-190; -623; 526; 153; -121; -41; 595 Answer: 595, -190

345; -783; 570; -63; 797; -463
368; -47; -32; -327; -659; 383
Answer: -463, 368

-481; -140; 732; -154; -325 Answer: -325, -481

-33; 227; 775; 289 Answer: 289, -33

-4; 680; -32; -390; -202; 568; 237
-88; 103; 89; -41; -137; 137; 165
-52; 21; 49; -12; -72; 50; 47
Answer: 237, -52

112; 316; -65; -809
-102; 241; -11; -116
-248; -480; -631; -68
Answer: -809, -248

718; -268; 742; -240 Answer: -240, 718
---
Input:
[[ 561  326 -151 -532 -235 -384]
 [-633 -195 -641  -71  250 -346]
 [ 307  326  234  564 -305  184]]
Output: -71

Input:
[[-317   -1  562  624]
 [-294  204   27  -97]
 [-213  -83 -515 -639]]
Output: 204

Input:
[[  49  -36 -161   52   22]
 [-274  231  643  -61  -93]
 [-334   71  325  476 -115]]
Output: 643

Input:
[[-185  216  347 -349   82  379 -480]
 [-185  131   76 -349   82  379 -480]
 [-185  131   76 -658 -198  379 -480]]
Output: 82

Input:
[[  12 -287  504 -809  861]
 [ -14 -245  255  580 -335]
 [  77  -40   53  143  -11]]
Output: 255

Input:
[[ 158 -435  302 -852 -419 -442 -130]
 [-189  -75 -198 -219  -12 -233 -539]
 [-549  345  -74 -698 -262 -543 -488]]
Output: -12

Input:
[[ -39 -180 -301 -314   61]
 [-458  778 -252 -133 -248]
 [-540 -516 -215 -538  296]]
Output: -252

Input:
[[-354  787  182  184 -426   -9]
 [-681  669  226 -239 -796  402]
 [ -14  158  -96 -137 -126 -248]]
Output: -239
---
array([[-0.2, -1.8,  0.8,  1.2, -0.2],
       [-0.4, -0.1, -1.3, -1.7, -0.1],
       [ 2.2, -0.5, -1.0,  0.1,  0.2]]) => -0.4

array([[  9.344,   5.397,  -5.024,   8.151],
       [ 16.246,  17.700, -16.443,   1.439]]) => 16.246

array([[ -20.4,   88.9,  -47.4,   18.7],
       [ 117.5,  139.2,   32.6,  -17.8],
       [ 135.3, -151.7, -107.2,  151.6]]) => 117.5

array([[-163.83,  134.08,  124.27, -160.87],
       [  30.87,  208.58,  153.49, -178.08]]) => 30.87

array([[ -2.32,  -3.94,  -2.04,  -6.29,  -3.45,  -0.39,  -0.13],
       [ -1.91,  13.10, -13.89,   6.97, -11.96, -23.98,  -3.43],
       [ 10.10,  -7.83,  -2.53,   0.67,  -5.16, -11.96,   3.38]]) => -1.91

array([[ 0.14,  0.17,  0.24,  0.06,  0.20, -0.18],
       [-0.23,  0.21,  0.20, -0.06,  0.19,  0.05],
       [ 0.12,  0.20,  0.14,  0.09,  0.19,  0.14]]) => -0.23
---
376; 655; 218; -364 Answer: 376, -364

-266; -549; 391; 462
184; -832; 400; -673
-247; 454; 436; 422
Answer: -266, 422

221; -274; 219; 24; -230; 292
-18; 680; -222; -625; 376; 309
Answer: 221, 309

742; 184; 271; 328; 106; -279 Answer: 742, -279

-690; 272; -222; 832; -230; 237
-206; -143; -101; -315; -432; 148
Answer: -690, 148

-74; -294; -478; 322; -648; 63; 234
126; -85; 426; -364; 514; 21; -206
Answer: -74, -206
---
-838; 128; -678; -705 --> 128

-467; -640; -373; -312; 827
563; 243; 329; 416; -824
-158; 627; -272; -150; -430
--> -272

382; -159; -187; -433; -652; -101; 842 --> -652

104; 364; 20; -536; -306; 53; -623 --> -306

239; 687; 179; -130
18; -316; 155; -318
--> -316

208; -476; 553; 746; 238 --> 553

-719; 218; 765; 558; -677; -20 --> 558

-173; -123; -299; 259; 156; 181
131; -467; -433; 99; 338; 800
--> 99

-8; -25; 18; 35; 50; 691; 29 --> 50
---
Input:
[[-666 -766  371  264  302]
 [ 730 -645 -200  834  470]
 [-533  852  264 -691 -381]]
Output: 302, -533

Input: [ 491  208 -151 -680]
Output: -680, 491

Input:
[[ 764  584  399 -705 -843]
 [-541  553 -563 -286  826]]
Output: -843, -541

Input: [-738 -223 -677 -441]
Output: -441, -738

Input:
[[-272 -455  173   29  257]
 [  20  424 -419 -223 -671]
 [ -42  -95 -130   15  -17]]
Output: 257, -42

Input:
[[-706  281 -744 -157 -515  386]
 [ 101   95  142 -459   -4  -20]
 [  36  -21  -53 -103  -62    2]]
Output: 386, 36
---
21; -649; 620; -736; -774; 404; -102 out 404

89; 779; -81; 13
-182; 670; 18; -5
-266; 10; -47; 1
out -47

98; 144; 74; 81
81; -224; -36; 137
341; -149; -772; 551
out -772

-151; -764; -839; 148; -445 out 148

29; 854; 5; 627; 16 out 627

218; -738; 672; 625; -314; -371; 65
160; 41; 255; 153; 10; 63; 124
217; -225; -219; -429; -372; -519; -249
out -519

-697; 61; 353; 19; -260; -604; 659 out -604

160; -395; 93; -648; 480 out -648
